In the rows, 128 means zero.
Turns, then the turns between two rows, first turn first; the first pair answered:
Q708:
[113 128 136 139 130 132 124 134 104 131 129] |-> [108 116 132 129 136 141 122 128 114 120 121]
[142  95 106 126 113 130 127 130 198 101  79] |-> [157 138 125 178  74 111 142 144 166 138  90]
[172 170  70 122  76 121 142 126 187 149  94] |-> [170 202 116 144  74 110 134 142 118 182 134]
[137 152 107 148 126 117 119 125 127 131 124] |-> [131 155 116 145 133 116 112 125 112 131 131]
Q139:
[113  85 145 192 139 130 152 154 105 116 151] |-> [130  95 126 206 118 124 166 151 131 126 134]
[126 130 141 123 130 118 125 131  97 131 154] |-> [125 124 149 141 129 118 133 128  98 125 151]
[115 116 163  79 168 149  94 134  91 148 166] |-> [103  99 188 126 166 147 109 133  88 128 162]
[175 203  83 115  90 120 131 156 126 201 124] |-> [163 202  99  75 118 130 107 157  97 202 143]
Q654:
[138 152 132 167  91 114 150 139 122 157 119] |-> [126 144 153 169 107 119 144 141  97 149 140]
[126 118 192 136 130 149 166 139  97  91 157] |-> [120 100 178 119 139 158 161 131 114  75 149]
[123 119 163 230 125  95 149 144 119 121 130] |-> [113 102 171 224 144 106 145 140 110 106 138]
Q356:
[124 190 125 130  87 157 119 117 121 155 117] |-> [ 98 123 122 130 127 172 124  97 159  92  93]
[109 106 126 100 160 151 114 107 140 101 128] |-> [140 171 124 102 117 133 111 124 108 160 143]
[145 124 137 120 124 125 121 100  93 147 131] |-> [152 114 117 131 115 124 136  94 135 137 103]
[141 129  80 112 113 127 132 111 153 137 105] |-> [113 102 125  97 154 139 111 111 104 116 137]
Q70:
[137 117  99  85 129 133 128 123 156 119 104] |-> [114  96 150 166 125 125 149 128 136 102 114]
[131 143  97  71 120 120  75 131 138 139 134] |-> [103  79 117 146 132 123 105 119 171  81 112]
[131 103 110  86 155 142 112 130 150 116 122] |-> [112  88 154 152 150 137 127 133 126 104 133]
[ 89 154 162 128 143 159 120 154  72 144 173] |-> [103 139 101  51 160 176 107 141 129 130 140]
Then:
(2 to 3 turns a pair)
[108  97 180 191 141 135 137 138 102  97 158] |-> [100  99 174 116 177 147 103 135  84  96 176] => Q356 then Q708 then Q708
[135 144 113 196  96 120 162 135 148 141 105] |-> [121 118  88  63 163 154 113 122 136 122 117] => Q356 then Q70 then Q70
[148 153  77 170  66 131 143 144 152 131 102] |-> [ 86  95 153 144 152 157 102 144  73  86 159] => Q139 then Q70 then Q356
[ 91 133 184 135 165 125 132 142  53 137 184] |-> [124 129  65  32 161 133 131 119 170 132 116] => Q70 then Q708
[121 133 132  87 162 142 101 115 114 148 111] |-> [108 103 150 158 150 135 132 113 137 118  98] => Q708 then Q70
[147 159  98 154 101 112 129 124 145 156  93] |-> [119 134 118  80 158 135  85 124 103 139 128] => Q356 then Q70 then Q70
[102 112 141 156 149 135 130 115 103  95 147] |-> [104 104 127 131 158 141 123 112 117  87 140] => Q70 then Q708 then Q70
[161 150 107  70 116 120 101 129 109 158 127] |-> [148 152 155 128 111 110 110 140  67 161 148] => Q356 then Q70 then Q70
[126  98 141  96 176 167 115 117 134 110 132] |-> [130 118 144  83 171 166 108 119 116 127 142] => Q70 then Q70 then Q654
[123 145 127  85 143 141 108 140 109 148 151] |-> [131 153 134 173 102 120 144 142 129 156 133] => Q70 then Q70 then Q356
[ 87 111  97 117 171 127 138  96 177  93 125] |-> [106 175 103  71 154 117 108 117 121 155 158] => Q356 then Q70 then Q356
[113 111 176 147 120 106 122 144  59 123 155] |-> [105  62 129  89 151 127 115 120 121  78 125] => Q708 then Q654
[114 136 195 133 151 128  98 139  56 145 168] |-> [129 116 158 225  96 106 157 129 147 126 106] => Q139 then Q139 then Q356
[143 136  81  26 136 138 104 121 134 141 113] |-> [ 96  74 135  63 184 150 100 114 112  84 123] => Q708 then Q356 then Q139
[143 189  94 150 104 114 155 137 127 160 101] |-> [139 194 111 164 105 111 153 138 108 160 108] => Q70 then Q708
[205 173 110 139  87 140 165 142 105 183 135] |-> [205 164 103 154  86 142 171 137 125 175 121] => Q70 then Q708
[109  97 145 178 144 121 141 129 120  94 170] |-> [157 148  87 147  93 110 149 133 168 141 139] => Q70 then Q356 then Q654
[ 92  56 168 233 146 114 155 130 148  71 105] |-> [178 178  54 111  67  97 140 146 189 179  80] => Q70 then Q708 then Q356
[119 153  98  95 131 123 130 131 152 146 125] |-> [119 155 101 128 111 114 147 135 160 151 116] => Q356 then Q708 then Q708
[ 98 108 196 236 112 113 145 130  88 124 148] |-> [ 98  52  97  87 172 151 111  95 184  70  98] => Q70 then Q708 then Q70
[164 194 138 159  84  97 122 147  88 170 139] |-> [151 115  98 184  97 103 152 119 190  96  80] => Q654 then Q356
